0: "196 38 166 164 104 207 221 152 117 22 196 136 107 91 158 135 89 96 18 148 132"
1: "123 161 136 121 148 150 136 170 132 119 162 160 132 93 75 151 150 125 78 112 119"
2: "91 255 110 134 204 78 110 248 92 212 41 83 65 192 0 196 169 114 118 174 132"
3: "202 13 132 144 47 161 170 33 155 89 130 120 153 129 229 86 59 121 140 124 116"
4: "111 0 154 106 105 225 117 59 182 64 255 238 206 26 220 74 130 167 122 55 126"
5: "85 148 152 117 149 109 97 197 135 142 116 136 96 90 88 166 162 110 105 98 101"
6: "108 143 155 117 144 126 108 134 141 141 148 137 146 118 115 134 156 133 142 118 131"
7: "138 150 118 121 145 148 160 174 118 118 142 133 112 127 87 133 126 108 82 150 123"
8: "116 106 153 137 133 127 132 172 148 120 104 123 75 89 112 156 138 88 79 98 104"
9: "181 102 108 149 100 155 183 120 113 120 114 82 95 183 147 122 100 98 101 178 153"
10: "117 141 83 117 129 108 103 27 141 135 162 164 224 149 188 72 134 173 233 129 146"
11: "65 215 151 112 189 96 86 205 132 176 118 145 123 113 28 179 208 139 117 94 108"
12: "132 140 123 142 121 96 123 93 116 148 96 88 128 149 139 124 118 135 187 147 132"
13: "103 100 162 113 120 126 91 117 150 135 148 164 147 88 154 122 138 136 144 94 114"
14: "111 113 118 136 115 106 99 54 147 133 143 140 173 137 183 81 120 158 209 122 129"
15: "151 158 97 109 150 149 156 163 129 130 141 128 120 172 97 123 130 102 93 183 151"
16: "167 193 152 134 166 149 163 255 104 117 105 116 35 129 16 197 148 52 9 163 79"
17: "148 161 111 108 136 146 166 175 122 130 138 135 106 152 87 131 141 91 73 162 127"
18: "184 57 151 158 95 150 184 147 123 63 127 103 62 99 140 136 84 83 49 138 106"
19: "170 121 116 106 132 197 173 136 132 81 199 187 162 110 107 101 139 118 56 127 120"
20: "142 73 169 137 116 153 132 104 155 108 169 150 140 85 155 125 121 113 127 99 122"
21: "89 190 138 100 183 137 102 195 133 150 159 178 144 118 47 164 188 145 92 108 114"
22: "117 170 113 120 144 94 89 96 133 156 78 88 154 168 125 111 127 148 198 145 147"
23: "132 83 152 142 93 110 104 81 146 132 118 110 126 117 178 114 103 135 175 109 124"
24: "73 50 151 119 94 132 80 63 163 101 155 152 187 36 200 125 128 188 190 43 121"
25: "120 156 127 109 138 107 98 56 138 121 158 144 197 145 164 83 154 168 198 126 132"
26: "83 205 137 108 173 99 102 223 108 181 126 123 106 138 28 189 167 123 91 118 122"
27: "169 135 112 142 137 138 189 169 107 123 96 95 60 139 88 155 106 87 56 176 142"
28: "159 54 156 132 85 162 146 89 150 94 159 149 140 88 190 102 103 117 112 95 112"
29: "162 72 157 160 126 153 189 213 107 56 109 102 25 105 105 170 107 59 1 144 103"
30: "175 115 113 129 105 155 175 141 128 112 150 120 119 127 115 124 121 96 71 174 128"
31: "113 112 147 144 102 80 100 99 132 168 66 68 90 136 150 148 106 136 184 113 135"
32: "135 114 110 141 97 112 129 36 129 132 117 115 157 161 196 90 94 150 193 145 156"
33: "112 170 102 125 151 109 115 175 108 162 78 103 83 144 71 168 135 128 112 142 139"
34: "114 153 131 128 153 115 131 193 116 150 102 112 82 116 74 162 136 98 92 127 127"
35: "126 165 121 112 145 115 100 98 135 130 129 138 171 136 129 106 134 164 178 127 129"
36: "100 174 107 125 136 82 84 77 138 164 86 107 156 136 152 111 141 169 220 115 127"
37: "195 58 118 142 75 172 183 73 119 89 150 110 129 146 195 99 73 107 108 145 142"
38: "135 135 130 137 130 142 134 154 135 103 163 143 136 115 98 132 125 113 103 124 130"
39: "129 121 146 136 121 123 110 109 142 146 127 137 154 117 136 138 131 134 169 107 133"
40: "103 164 103 126 143 109 101 81 115 147 129 138 187 152 143 91 148 168 208 135 141"
41: "74 252 134 110 209 110 108 255 105 197 105 131 91 154 0 192 207 142 93 128 124"
42: "112 143 150 121 146 113 105 132 139 150 138 148 143 115 113 139 137 129 135 111 128"
43: "131 221 91 106 176 113 162 179 115 157 129 148 113 202 64 115 162 105 91 181 142"
44: "157 129 100 136 115 136 170 167 106 126 94 108 77 132 108 143 104 80 71 167 131"
45: "61 209 117 119 169 77 67 166 124 185 88 146 148 139 90 146 173 156 165 106 126"
46: "142 176 104 126 121 97 141 91 102 155 98 112 154 204 145 98 113 158 161 183 168"

"143 161 102 127 118 108 138 104 102 143 99 101 149 195 154 91 112 158 165 185 164" --> 46 12 22 32 40
"146 87 151 161 103 95 131 184 136 121 58 61 27 108 118 185 108 73 78 102 97" --> 8 44 34 29 18
"145 171 98 123 124 109 142 98 91 150 113 108 149 201 149 96 116 150 169 175 176" --> 46 12 22 40 32
"120 220 112 101 194 138 119 180 108 148 167 197 173 131 58 128 203 158 109 130 114" --> 21 1 11 43 6
"129 125 105 134 106 109 126 60 128 135 115 105 150 166 181 87 100 155 196 141 144" --> 32 14 12 23 40
"151 103 114 113 131 186 180 153 124 85 217 203 173 88 118 103 138 123 59 120 117" --> 19 38 1 30 7
"91 50 151 113 85 135 96 62 174 105 184 175 197 60 205 112 124 173 166 60 126" --> 24 13 20 28 14
"91 233 81 122 172 92 92 140 101 177 103 142 163 190 67 119 177 161 159 152 135" --> 45 22 43 40 35
"93 255 102 146 197 64 104 228 94 201 24 73 62 212 0 183 164 133 133 172 150" --> 2 41 33 26 43
"115 167 120 119 150 114 106 108 123 130 139 130 174 137 128 101 139 167 167 135 126" --> 35 40 25 6 42
"175 113 98 139 102 143 183 129 105 130 102 85 89 167 137 130 108 90 99 174 133" --> 9 44 30 27 15
"91 116 153 114 107 116 81 119 146 141 146 161 135 108 155 136 150 148 148 94 120" --> 13 39 42 6 23
"58 212 126 117 186 68 68 153 125 178 87 140 152 150 89 140 176 173 170 106 125" --> 45 11 36 22 42
"115 58 155 136 141 187 132 202 149 77 158 166 75 42 113 157 147 105 27 97 87" --> 8 1 29 38 18
"181 66 128 103 118 230 184 80 124 60 246 220 207 98 172 69 130 138 79 126 133" --> 19 28 4 20 37
"130 128 130 139 121 106 116 95 131 139 105 93 132 144 150 116 114 130 180 145 129" --> 12 39 23 22 31
"128 82 156 141 101 122 119 88 135 118 117 111 128 125 167 137 99 128 165 116 120" --> 23 39 20 12 13
"115 202 111 92 188 142 122 168 120 130 172 200 185 137 63 113 177 163 110 127 121" --> 21 1 6 42 38
"97 51 158 107 97 147 96 56 162 97 190 164 191 65 208 105 123 178 153 55 109" --> 24 13 28 20 4
"156 34 130 130 61 149 133 0 168 96 167 134 207 120 237 72 91 146 187 96 140" --> 3 32 14 28 23
"101 197 146 105 181 105 114 213 119 167 121 127 109 127 35 178 166 129 106 127 124" --> 26 11 21 34 5
"78 206 112 117 179 73 74 147 125 183 86 125 147 136 83 137 171 148 164 116 122" --> 45 22 11 42 33
"71 60 167 120 86 129 83 67 158 97 173 162 186 31 201 124 140 199 187 46 122" --> 24 13 20 14 23
"194 42 114 137 69 165 181 68 127 91 147 103 126 130 188 101 68 109 99 145 130" --> 37 3 28 9 18
"177 53 133 137 88 151 159 85 137 103 137 102 130 143 184 116 88 103 144 141 139" --> 37 28 3 23 9
"144 162 114 118 115 108 126 87 101 139 113 104 140 196 148 94 112 149 170 190 152" --> 46 12 22 32 35
"72 238 90 109 182 71 62 113 116 201 72 130 172 169 77 132 170 184 192 127 134" --> 45 22 36 40 35
"113 154 107 133 139 111 123 174 106 157 72 88 76 150 87 162 134 117 116 156 134" --> 33 34 44 7 27
"94 100 160 126 108 111 88 110 149 131 146 155 152 89 150 124 138 141 145 81 109" --> 13 39 42 6 20
"168 107 110 139 106 147 173 114 97 127 107 81 103 179 148 111 93 105 118 174 145" --> 9 30 44 37 15
"175 66 174 156 117 168 210 228 100 50 113 95 23 98 98 172 96 61 0 148 101" --> 29 18 27 0 44
"67 148 149 115 161 105 91 198 145 156 106 130 100 86 81 165 171 128 104 94 105" --> 5 34 11 26 21
"194 44 123 150 86 150 180 69 116 101 105 90 107 154 194 107 63 110 129 140 145" --> 37 3 9 28 23
"69 183 82 129 137 51 55 42 130 199 65 101 168 142 158 104 148 199 255 101 129" --> 36 22 40 14 25
"111 117 158 146 110 75 92 96 134 164 58 68 96 132 160 137 108 132 184 108 135" --> 31 12 23 22 36
"91 49 136 99 84 138 92 53 157 94 170 168 201 60 221 92 121 188 178 60 126" --> 24 14 13 28 4
"127 134 129 139 120 113 113 96 122 152 102 97 133 154 153 124 124 133 190 146 142" --> 12 22 39 31 35
"138 230 94 114 174 123 162 180 100 157 117 145 116 227 76 105 164 98 95 190 148" --> 43 15 17 7 33
